In the rows, 128 means zero.
Rotation paths and how fast each direction turns (degrees per step)
Each turn is a multiple of 5 degrees from 10 to 175, or 0.
Each row of a path follows its step; steps can be skipped.
Path 1:
step 1: [131 126 130 127 123 121 119 129 122 139 126 130 121 135 121 127 127 134
 138 115 135 123 126 128 139 139 132 137 133 125 124 126 123 145 134 114
 131 121 126 120 129 133 135 128 132 128 131 128 121 126 127 129 120 126
 130 140 130 138 122 130 134 137 137 131 133]
step 2: [132 118 123 124 128 133 132 133 127 130 138 127 137 119 114 135 134 125
 120 118 123 126 119 123 131 121 137 139 135 135 121 127 130 125 124 125
 120 134 137 126 135 128 117 126 120 127 126 126 126 136 130 117 134 118
 119 138 130 121 121 125 121 131 133 128 130]
step 6: [132 114 136 119 134 124 123 141 126 122 136 128 135 130 123 133 118 133
 131 126 138 114 130 120 112 125 123 130 129 128 129 122 125 126 130 136
 133 129 133 130 128 127 128 135 131 120 139 125 118 119 132 125 123 127
 124 129 136 129 118 127 137 132 131 131 135]
step 7: [129 118 129 131 124 136 125 131 124 127 130 124 133 113 135 136 131 123
 136 126 127 128 133 121 119 130 127 134 120 127 124 134 119 124 127 124
 134 126 118 125 128 120 119 118 125 125 128 122 132 130 129 123 128 124
 131 126 112 112 126 121 127 113 120 120 128]
step 8: [132 133 131 127 131 118 125 120 130 132 115 114 123 122 120 133 124 138
 137 129 136 133 120 127 121 132 125 121 134 126 132 130 125 127 141 127
 119 123 116 118 128 132 129 132 139 122 137 140 126 128 125 134 125 123
 127 128 119 136 124 130 124 125 124 120 130]
step 9: [133 139 120 134 130 129 119 125 117 140 124 135 129 121 113 122 125 126
 138 126 137 121 130 122 133 127 126 133 125 126 124 135 135 114 126 128
 131 127 128 125 131 130 126 126 119 123 123 127 124 121 137 112 128 120
 127 126 136 129 119 123 120 137 131 128 127]
step 10: [133 136 129 132 125 120 134 125 131 127 135 131 139 130 129 144 124 143
 117 124 143 122 122 125 122 130 135 131 126 128 113 133 128 129 119 138
 121 131 124 141 126 132 125 125 131 128 129 133 129 125 120 115 132 129
 128 130 124 126 130 134 129 119 124 132 123]
step 14: [127 120 123 130 121 129 138 136 127 133 126 127 123 125 126 140 125 133
 129 129 135 119 133 127 129 130 142 134 126 140 127 127 129 130 130 126
 141 133 125 138 138 126 123 125 113 132 123 113 127 123 135 128 126 111
 123 126 137 123 130 132 129 124 125 128 133]
step 15: [128 125 137 121 126 131 136 115 125 121 124 125 137 121 134 128 131 133
 122 122 134 133 119 141 126 121 139 126 133 118 128 128 119 128 127 127
 123 128 119 127 131 131 119 137 133 132 133 117 132 130 139 134 137 127
 134 128 122 136 125 129 122 116 119 127 129]
Speeds:
[127 127 130 127 124 126 130 125 127 129 127 129 128 128 123 126 129 128
 130 128 127 129 127 127 129 129 128 130 126 131 126 130 125 127 128 129
 125 127 127 128 130 131 128 128 130 129 127 125 126 127 128 130 129 127
 126 126 127 127 126 128 126 128 128 128 129]
55
[129 129 127 126 125 128 125 128 131 129 125 127 127 127 128 129 128 129
 130 127 127 128 129 131 127 128 129 128 127 124 128 127 128 129 129 124
 128 125 130 126 128 127 127 129 129 129 126 128 131 130 128 130 129 127
 129 127 127 132 128 129 125 129 126 129 131]
100
